The rows of T fall into a few groups, which share some directions, and each row is roughly a mix of its group's hidden directions, except one row that fits no group.
T, 118 rows:
[[  1  -6  28  -6   1  15 -17   5 -12   5   0]
 [ 22  -2 -24  -1  -6   2  -3  10   8 -16   7]
 [ -9 -21   8   1  -8  -9  -1  12   8  22 -11]
 [ 13  10   4 -22  -9  17   6  -7  15  -7   8]
 [ 20  11 -10  -7  -6  17   1  -1  -9 -13 -17]
 [  6   8   3  15 -17   8   6   4  21 -11  15]
 [ 20  14   5  -4  -3  16  -2  12   3  21   6]
 [  3  20   4  -2 -21  -3 -12  -7  22   4   4]
 [ 11  -4 -15 -15   0   0 -20  -8   0 -10 -20]
 [-13  -5  17   1  -5 -26   3 -10 -12   9  -8]
 [ -9   9  31  10  -2   2   4   7   3   1  16]
 [-19  -7  -2  14   4  -2 -12  20 -10 -10  13]
 [-11   7   4   6   6 -27  -6  13  12 -13  -9]
 [  3  -8  11 -13 -16  -3   9 -20  16   2 -13]
 [-14   9  -3   7 -15  12  -7  15  14 -15 -13]
 [ -1  13   4  17   3 -17  -6  24   3 -13  -4]
 [ -9   9  33  -8   7   3   1   5  -5   6 -11]
 [  3  -5  29  -1   8 -16   5   5   8 -16   1]
 [  2  26  -7  14 -14  -2 -17   1   2   0  10]
 [-17  -8 -10   2  -2  -7  -2  29 -10   5  -8]
 [ -8  -3   5  10  -4  -7  -2   2  24 -21  15]
 [ 11   9  14  23  13  -5  -1  17   0   1  11]
 [ 15 -14   3  -1   4  10  18  -7  -8   9  23]
 [  0  11  -1   4 -15 -13 -26   9  13  -7  -5]
 [  0  28  -7  10 -10  12 -13  -5   9  -7  -6]
 [-21  -1  -3 -23  -6   3   2  -3  14  14  12]
 [ -7   7 -14   1   9 -10   7  -9   4 -30   4]
 [ 16 -19   3  10   1  15   4  -3   8 -21   7]
 [  4  -2   3   9  -8  10   6 -18  24  19   4]
 [-11  13 -14  -8   4 -13 -14  16   4   1 -19]
 [ -7  16  10  -2 -10 -16  -9  -7  -6  21 -12]
 [ 10  -2  18   8  -2  -6  22 -16  -6  11  12]
 [ 16   8  21   1  -3  -8  -8  -8  21  -9   8]
 [  1  12  -2 -20  20  17   7 -12   6  11   0]
 [ -5  25  -5 -10 -15   6 -11   8  14  -2  10]
 [  0 -19  -9   8  10   7  11  12 -23   5   8]
 [  0  -3   6 -11   0  -7   5   7 -17 -32   1]
 [  3   4   8  29  -7   9   3   4  -2  -3  22]
 [ -2  22  -7   5  -2  13 -23  10  -7   7  10]
 [  8 -14   0  13 -28   3  -4   4  -4 -13  -8]
 [  0  15 -28  10  12   4   0 -13  -2  -3  -9]
 [ 12 -14  15   2   4   2  -4  13 -11  26  -4]
 [  6  -9  11  -4  20 -24 -11  10   9  -4   4]
 [  2 -20  -3  -6  -9  19   1  -9   7   1  24]
 [ 17   1  14 -19   3 -10 -11  22   4   1  -4]
 [ 22   5  11  -8   9   3  -1 -14 -12  20  -5]
 [ -3   5   6  -5 -21 -10   8  -6   1 -15  25]
 [  1  23  10  -5   6   1 -13  -3  16  -4 -20]
 [  2  -4 -19   1 -15 -13   5 -13 -18  12 -10]
 [ 23   3   0  -6  -6  12  -1 -19   4 -15 -15]
 [-11 -19  13  -4  -9 -11   5 -23   0  -4 -10]
 [  1 -14  12   9   2  -6  14  18   0  -2  24]
 [  8 -20   6 -15   4  -3  -9  23 -11   5   5]
 [ 14   9   5  -2  -8 -11 -15  22   2  -8  17]
 [  3   2  12   2 -14  18 -14  12  -8  21   5]
 [  1  20 -10 -14  15 -12  10  -8 -14   8  -2]
 [ 12  -3   3 -19 -12   4  16  12  -6  13 -18]
 [ -9   8   5  -8 -30  -1 -11  -4   8  13   5]
 [ 13  10  -3 -18  19  22  -8  -2   6   7  -1]
 [ -7 -23  14  -6   4 -20  -5   6  -8   6  13]
 [-11 -10  18 -10 -23  -3  -7 -16   5  -1  -8]
 [ 17 -12  19 -13 -14   1  -3   5  17  -3  -8]
 [  0   2   9  20   9  11  26  -6  -6  -1  -9]
 [ 11   0   6  -6  13   4 -22  10 -17  15 -10]
 [  6 -17  17  -8 -23   9  10  -3   1   6 -12]
 [ -4  16 -13  14   0  15  -5 -18  -3  17   5]
 [-20 -16  -9   7  -3  -7  10   5  -7 -22  -6]
 [  0 -11  -3  -4  -4   1  -6 -27  19 -17   1]
 [-18  10 -15   7  -3 -14  -2 -21  -1  14  -4]
 [  7  -9   7  -2 -20  15  22   4  12  10  -2]
 [-13  -7 -24  -7  19  -4  14  -5  -8  -5  -5]
 [  5 -10 -19 -11  -6  11  17 -15  -1   5  16]
 [ 12  19  12   6  -8  18 -11   6  15  -2  -9]
 [-12 -20  11   4  -1 -24   7  -5  -1 -15   5]
 [  2 -11  21  14  11 -22   3   6 -10  -7  -2]
 [ -1  23 -19  -4  -7  16  -2  -2  17   0  -6]
 [-10   2 -13  19   7   6  -1  -4   3 -25  13]
 [  9  -5  20 -12  -8  -6  -7   4  11  24  -5]
 [  2 -19  -7 -10  13  -3   5  -9 -25   8 -10]
 [-22   3 -23   2 -16  -2   7   5  10  -7   9]
 [ 13   1  19   7  -8  -5   8  -6   2  14  24]
 [  7   9  10  30   6  -8   7  13   3 -10   0]
 [ 24  12   4   7   8  17  -6  10   4   2  17]
 [ -7  -5   4 -13   8 -17  29   2   8   4   2]
 [  2  -4  11   3 -17  15 -24   7  -4 -16   0]
 [ 16   9   3   8 -26  -3 -10  -8   5  -2 -16]
 [ -4  12  16   0 -18   3  -1  -7  25 -11   0]
 [-14 -23   8 -12  -8 -12   5 -10 -13   6   8]
 [  3  21 -13  -8 -12  16  -5  -7  12   3 -16]
 [  8  -4 -25   4   1  19  -3 -12 -10   5 -14]
 [ -2 -13   6  -2  -2 -13 -18 -10  18 -21   4]
 [  9  16   0  21 -12   7  -5  18   4   9  11]
 [ 14  19 -14  -5 -14 -10  -6 -16   6  -5   9]
 [  1  15  18  -5  -4 -18  13  11   3   4  18]
 [ -2  -3  13 -14   0 -10  26  -8  -2 -13  13]
 [  4   3  -9  14   9  21   7  12 -10  -1 -21]
 [ -2  -7  -1 -10  -9   0  34   7  -6   9  -5]
 [  9 -31   1  -7  10 -10  12 -10  -5  -5  -1]
 [-14  -9 -13  -3 -17  -3   9  -2  11   7 -24]
 [  6   1 -19  -9 -11 -17  -3  -2  15  -6  20]
 [-27   2   2  10   1   8  -1  12  -5  21   6]
 [-28   5 -15   6  -1   1  -5  -7  19  -2  -7]
 [-16  -4 -21  -3 -15  16   1  11   9 -12   5]
 [  5  -7  -5 -12  10 -14   7   4 -12 -23 -17]
 [ -3  13  24  21  -6   2 -10   1   2  -8  12]
 [ 12   2  12  -9   2   1  11 -11  -2 -28  12]
 [ -7  16 -19  15  -4  13  -8   8 -10  14  -7]
 [  0 -18 -12  16   6   9  10 -21   3  -9  -8]
 [ -1   9 -14 -11   8  -8   7  -8 -19 -19 -14]
 [ -1 -13  12  16  -1  14  18  13 -14   1  10]
 [ 15  -7  -4 -19  -9  16   2 -18   9  -6  10]
 [ -4   2  -3  10 -20  18  15   5  11  -4  19]
 [-16 -11  19  10 -12  -7   6  11   1  -2  19]
 [ -3  15  28  17  -3  -4   3   6   1  -4  14]
 [ -9 -15   9   1 -13   0  20  -4  10  22   1]
 [ -3  -3 -36  -9   0  -8  -6  -4   0  -5   0]
 [ 15   8  15  18 -10   2  -9  12  14  -8   9]
 [ 16   1   8  -7  18  -3  12  16 -19   5   9]]
Here is one row from each group, named. Which group is each of the other rows in?
[ -6   1 -18  -5   4  -5  11  15 -21 -13 -13] => (123)
[  8   7  -6  21   0  20  10  14 -13   3 -11] => (53)
[ -1  -1 -25 -17   0 -22  -5  10  -1   7  -3] => (2)

[-13  11 -20  19  15   3   1   3  -2   9  14] => (123)
[ -3  -3  -3  -1   5 -11  19  18  23  -6  13] => (123)
[  4   1  -5  -3   9  10  21 -18  -2  -1 -24] => (2)
[ -2  26 -26   3   4   8  -8   4  -5   0  -2] => (123)
[ 11  -4   9   2  -8  17  -4   5 -10 -29   5] => (123)
[ -8 -22   7  -6 -11  -9   7  -3   1  15 -21] => (123)
[ -9  -9  -8 -10   8 -24   4  -8  15 -11 -13] => (2)
[  3   3 -25  -7  -7  12 -17  -6 -10  15  -4] => (2)
[ -8 -16  10  21   0 -10   6  16 -14 -10  -1] => (53)
[ -7   7  16   4  11 -27  -9  -1   7  -8 -11] => (53)
[ 11   3  -4   4 -18 -16   9 -19  10   3  17] => (53)
